(in the rows, 128 means zero)
Rotation paths and how fast each direction turns (degrees per step):
Each turn is a multiple of 5 degrees from 10 to 175, or 0.
Each row of a path follows its step; steps can be skipped.
path 1
step 0: [135 129 134 127 132 125 129 127 127 119 132 122 140 148 127 121 125 127
 133 126 131 123 139 132 135 131 135 120 138 133 126 134 124 121 122 126
 137 133 129 122 136 126 136 129 129 126 124 130 128 129 132 131 121 123
 127 121 122 117 134 133 113 125]
step 4: [142 131 135 128 127 132 133 126 130 116 123 128 131 142 124 127 125 132
 133 124 130 125 132 139 131 137 129 129 128 131 130 132 132 130 119 118
 129 126 127 128 119 142 135 129 125 126 128 132 116 128 123 130 120 116
 130 129 122 137 127 140 115 127]
step 8: [130 126 134 130 134 133 128 122 130 125 129 132 132 136 123 121 127 141
 137 127 124 127 128 128 123 128 124 124 129 125 140 132 139 129 125 120
 126 127 125 128 132 137 125 129 132 131 139 137 137 136 118 125 123 123
 118 140 126 128 131 142 112 132]
step 15: [129 128 133 129 126 127 135 125 132 118 131 118 121 141 134 115 128 128
 136 124 122 132 131 131 131 127 129 125 124 140 130 132 117 120 129 126
 130 135 131 130 142 135 139 124 118 127 130 139 128 128 134 129 128 116
 126 123 124 127 138 133 122 127]
step 18: [119 131 132 124 131 129 124 119 127 128 124 121 120 135 126 125 119 119
 143 128 125 127 127 128 129 130 125 113 115 123 130 129 123 131 123 133
 132 134 125 125 133 131 137 120 132 126 135 140 134 132 118 122 130 127
 124 124 131 120 135 130 122 141]
step 24: [129 124 137 126 137 124 136 132 125 130 124 123 121 125 116 122 129 124
 142 133 125 128 133 124 131 132 128 125 116 125 132 119 130 119 129 128
 122 128 134 123 145 142 126 124 124 127 125 132 126 134 119 122 127 117
 125 122 126 124 136 131 120 136]
step 26: [127 121 124 126 131 124 131 123 113 123 132 128 130 143 115 127 130 139
 140 129 124 123 137 131 133 131 136 124 124 138 128 124 131 133 127 129
 127 128 125 124 140 143 138 129 122 133 126 136 132 127 130 120 131 134
 125 125 124 122 127 130 137 127]
step 29: [128 126 131 125 136 132 137 126 126 123 134 128 133 132 115 127 129 138
 130 130 133 123 133 133 132 127 130 120 130 120 138 130 137 132 117 129
 138 123 129 122 127 140 140 129 132 134 137 132 135 125 119 118 128 128
 128 132 134 127 126 140 117 136]
step 31: [133 123 131 119 131 129 138 127 126 124 124 132 125 134 123 119 114 125
 132 114 121 122 128 129 127 118 138 116 128 132 122 121 132 122 119 133
 131 135 119 132 128 132 132 130 129 127 139 138 129 132 128 122 126 120
 126 133 132 117 126 133 121 126]
step 32: [140 128 136 131 126 133 133 119 123 118 139 128 131 135 118 117 128 135
 131 132 128 127 136 129 134 134 137 123 127 130 121 139 130 121 125 121
 129 125 139 128 134 142 136 133 132 131 127 131 125 127 131 127 124 125
 137 117 126 119 119 135 130 129]
[125 129 128 127 132 130 128 125 131 126 128 124 128 132 130 127 130 126
 126 131 128 130 129 129 128 131 129 129 129 130 128 130 131 128 126 128
 130 128 127 128 125 129 130 128 128 127 127 127 130 128 128 126 126 129
 126 128 126 129 128 127 129 130] -> 100
[132 124 126 128 129 129 128 129 125 130 132 127 125 131 128 128 126 129
 130 128 127 131 125 129 129 130 127 131 129 127 128 129 128 126 127 128
 129 127 130 129 128 126 129 129 125 127 127 128 129 127 128 130 130 128
 128 126 124 127 127 125 126 129] -> 170
[127 129 127 128 126 130 128 128 126 132 128 125 126 128 127 128 131 126
 130 129 129 127 129 129 127 128 130 130 126 132 128 128 128 127 129 127
 127 124 125 129 129 128 128 125 127 127 126 128 127 129 127 126 129 130
 128 125 130 123 126 127 128 129] -> 170
[129 128 128 130 132 130 129 130 125 127 129 128 127 130 128 128 130 129
 127 125 128 127 129 125 125 126 130 129 128 129 128 128 126 127 126 128
 126 128 127 127 125 128 129 125 128 127 127 126 128 126 128 128 130 126
 126 125 130 129 132 128 130 125] -> 70
[127 127 129 128 128 129 129 130 132 128 130 127 128 127 130 129 127 131
 126 124 127 128 128 129 128 129 129 128 127 128 128 127 129 130 128 128
 130 128 127 127 126 125 128 130 126 126 128 129 127 128 123 129 126 128
 126 127 129 125 127 133 129 130] -> 170
[127 127 127 126 127 128 127 128 128 127 127 133 127 128 131 127 130 127
 129 127 129 125 127 129 130 129 129 130 127 125 128 129 130 125 131 128
 125 126 128 130 125 127 128 128 128 127 128 128 128 128 127 126 125 125
 125 130 127 126 129 125 128 127] -> 125
